In the rows, zero is written as 128.
The rows of Z fall into several groups, which share some directions, and each row is roughly a mix of its group's hidden directions, except one row that fits no group.
Z (134 x 12):
[[125 140 131 144 137 106  99 183 134 162 112 102]
 [130 167 135 118  91 150 145 131 115  83 158 123]
 [154 111 131 135 117 182  83 134 116 138 151 128]
 [177 112 114  94 115 150 120 108 146  95 118 112]
 [144 125 153 136  99 132 155 173 122 105 166 148]
 [116 125 172 103 121 108 148 153  99 157 116  97]
 [127 181 166 122  95 149 106 130 104 133 124 119]
 [166 104 127 124 114 169 137 112 136  88 111 156]
 [132 146 167 115 119 160 142  85 151 115 110 101]
 [128 138 103  77 159 157 158 125 131 121 119 155]
 [147 135 143 155 136 167 104  99 151 142 139 169]
 [153 142  90 143 111 112 111 126 139 114 178 156]
 [166 102 102 132 126 131 140 119 140  87 111 170]
 [123 164 149 165 132 155 101 127 157 139 163 143]
 [150 122 111 131  76 168 115 138 111 111 140 156]
 [135 157 151 107  78 170 107 113 114 128 128 126]
 [ 94 107  86 145 114 123 142 141 131 177 145 134]
 [ 90 174 159 124 127 124 137 126 117 173 126 117]
 [132 132 149 160 104 144 124 170 138 117 165 164]
 [ 79 155 136 171 133 111 117 153 104 116 128 141]
 [150 135 150 157 125 146 129  95 167 148 129 169]
 [155 121  97 163 128 144 104 156 152 100 111 155]
 [118 127 152 123  92 110 161 166 115 112 130 170]
 [135 124 130 108 146 143 116  75 141 155  85 113]
 [ 94 158 129 150 145 103 160 135  87 129 102 139]
 [114 114 132  95 153 120  95 116 105 104  86 153]
 [174 103 109 152 153 130 107 114 143 103 110 156]
 [145 120 138 128  99 133  93 181  92 122 135 112]
 [146 136  75 115 133 110 148 132 154 136 173 132]
 [100 121 115 117 103  76 164 142 143 132 111 107]
 [112 127  93 160 125 114  91  90 100 137 134 151]
 [161 167 137 151 119 132  93 105 128  88 114 129]
 [133 134  70 129 134 137 103 162 149 121 161 130]
 [145 106 131 123 105 111 121 145 176  88 156 113]
 [ 71 139 150 135 130 133 120 111 125 168 151 106]
 [142 132 161 125 131 165 135  66 132 122 124 145]
 [166 111  82 124 128 169 129 126 146 158 143 129]
 [120 149 105 131 104  99 149 160 121 132 183 124]
 [ 88 159 122 139 136 124  91 160 133 143 153  99]
 [105 112 146  97 119 114 121 140 129 180  99 100]
 [178 121 109 109 136 154 109 166 147 136 111 107]
 [131 136 145 139  99 150 112 185 166 128 131 118]
 [148 137 145 144 120 132 123  85 107 172 146 164]
 [131 150 118 161 114 122 146 114 129 168 180 113]
 [ 72 150 156 134 140 128 159 115 123 153 141 148]
 [114 162 171 149 129 114 108 102 118  90 113 143]
 [ 98  98 145 103 119 105 124 122  84 144  92 121]
 [136 103 154  80 127 124 133 120 133  79 124 102]
 [159 120 158 134 113 161 142 149 180 110 130 126]
 [149 147 121  91 133 120 173 121 147  86 130 107]
 [106 153 140 128 151 163  82 129 101 126 150 104]
 [144 123 128  93 110  97 144 110  85 162 138 148]
 [ 95 104 127 120 118 122 136 166 110 184 130 130]
 [157 119 133 130 133 174  86 172 121 122 122 129]
 [133 125 188 101 120 123 150 144 158 118 153 135]
 [ 71 125 146 147 114  86 137 126 120 117 154 140]
 [137 159 107 105 102 134 175 100 147 100 125 138]
 [108 128 138 115 109 106 151 168  84 151 111 106]
 [121 110 123 115 109 138  72 156 150 111 164 123]
 [148 168 117 119 141 133 128 127 174 144 137  83]
 [179 170 115 119 152 140 126 164 130 124 124 114]
 [129 104  83 110 119  88 167 127 117 103 122 132]
 [118 103  74 129 121 135 125 111 130  97 141 170]
 [138 127 151 118 166  99 134 149 126  81 137  95]
 [ 81 126 116 106  94 117 154  92 144 117 139 108]
 [104 119 131 107 146 156 105  93 107  99 166 114]
 [100 124 149 101 152  81 151 119 140 139  97 109]
 [170  90  99 108 120 144 143 112 148 130 111 161]
 [108 121 166 119 105 169  97 136 153 156 110 123]
 [159 150 135 118 139 108 144 183 109 146 100 133]
 [123 106 140 129 100 162  78 106 121 161 118 137]
 [117 143 166 109 120  91 134 143 110 132  78 142]
 [162  80 136 125 146 130  97 127 130 128  91 154]
 [162  96 145  77 133 126 124 104 129 143 107 104]
 [163 106  80 103 128 111 120 119 144  89 116 124]
 [148 120 110 132 150 144 141 113 148  74 167 115]
 [161 131 131  89 128 119 135 115 144  79 117  92]
 [122 132 170 142 141 166 169 123 143 137  93 135]
 [160  91 125 118 120 152 120 151 113  98  83 135]
 [148 107  84 129 118 150 158 106 140 110  98 157]
 [147 155 112 120 143 135 130  96 156 180 102 116]
 [172 120 161 133 104 149 132 126 136 126 112 178]
 [117 130 135  93 130 135 148  63 139 155 135 121]
 [139 114 162 148 110 172 137 153 162 137 115 102]
 [ 99 162 142 130 143 162  90 126 116 123 162 104]
 [158 104 121 123 144 147  91 169 103 134  96 124]
 [ 87 140 100 103 168 155 131 135 147 121 144 103]
 [128 132 143 112 124 125 111 184 132 173 140 100]
 [119 154 157 134 124 147  91 134 110 183 121 117]
 [ 87 112 125 146 159 117 110  91 148 106 117  98]
 [ 70 110 128 136 115  96 110 108 132 150 126 102]
 [129 145 125 118 158 167  83 133 105 139 164 116]
 [119 164 121 127 155 117 133 109 112 139 190 120]
 [152 117  99 110  84  93 150 148 109 123 146 146]
 [119 145 145 132 139 104 109 161 135 186 127 103]
 [108 122 119 104 173 130 124  79 142 103 116 149]
 [ 68 142 138 121  93 132 137 128 142 101 147 108]
 [130 107 137 130 151  95 148 169 113 141  96 164]
 [122 119 142  94 139 179 136 102 142 152 158 110]
 [120 131 139 133  98 140 143 169 120  81 166 133]
 [132 140 162 119 145 158 116  78 122 128  95 105]
 [ 99  94  93 145  99  98 134 103 105 138 122 110]
 [113  93  88 116 129 100 114 146 120 140  82 125]
 [141 118 160 145 115 157 132 109 175 118 148 162]
 [133  96 105  89 125 126 166 167 129 154 132 116]
 [118 123 147 173  95 128 115 156  96 135  94 140]
 [140 144 180 123 119 131 158 141  99  98 135  99]
 [121 126 159  87 166 125 142 137 134 148 134  83]
 [146 111  92 116 143 127 126 151  81  84 129 122]
 [123 128 179 125 104 134 137 177 146 133 150 108]
 [114 158 111 160 146 132 161 147 147 128 138  81]
 [107 141 119 113 162 115 167 111 154 170 130 106]
 [126 141 152 116 133  93 133 173 106 160  92 126]
 [143 149 144 154 130  91 136 152 121  83 101 152]
 [115 149 114  73 174 134 127 140 130 126 142 103]
 [113 123 115 186  97 122 156 133 143 101 123 149]
 [109 148 141 117 118 100 149 170 112 115 148  83]
 [111 115 110 159 145 106  90  92 148  99 129 106]
 [ 83  87 152  90 106 109 140 122 131 125 143 130]
 [125 101 154  85 116 141 130 112  97 161 107 153]
 [127 127 151 106 121 182 109 139 104 114 169 128]
 [110 106 118 110  92 117 166 155 113 129 114 169]
 [108 151 116  81 161 133 171 146 112 132 119 124]
 [ 98 142 108 124 160 115 113  74 118 157 140 127]
 [172 135  67 113 126 117 106 128 108 126 131 134]
 [144 112 142 117 115 172 137 117 104  74 136 144]
 [106 112 165  96 114 113 180 151 131 119 120 128]
 [175 106 118 123 134 136 113 113 141  71 122 131]
 [156 135  96 106 116 146 104 129 135 133 175 163]
 [113 160 110 115 137 109 185 150 134 142 147 106]
 [ 94 149 118 104 168 165 154 121 143 145 147 116]
 [ 94  85 114 126 129 120 152 170 116 143 159 129]
 [139 149 134 132  95 135 157 180 108 134 134 162]
 [134  91 132 114  99 178 103 103 126 133 130 155]]
Here is one row of each group, with its name. Which group are the others in?
[121 155 164 127 131 139 108  72 138  95 124 122]	(112)
[107 119 103  93 145 112 117 134  92 127 106  82]	(57)
[107 139 143 165 113 114 155 168 134  89 113 143]	(122)

[130 135 154 100 157 148  95 132 134  99 112 171]	(122)
[143 139 109 111 138  91 156 115 152  84 118  99]	(112)
[122  96  83 115 112 125 148 120 116  82 133 154]	(57)
[122 108 141 120 122  90 125 125 125 139  67 158]	(112)
[157  93 157  90  99 140 143 140 161 116 130 134]	(122)
[156 133 158 150 120 117 167 141 105  99 157 153]	(57)
[ 69 140 130 143 138  94 146 134 126 162 139 112]	(112)
[120 173 157 156 130 138 101 154  99 132 154 113]	(112)
[117  97 145 155 105 128 116 113 178  96 148 134]	(122)
[117 156  89  97 152 139 140 148 145 112 169 132]	(122)
[133  92 128 136 120 160 149  85 141 133  87 143]	(122)
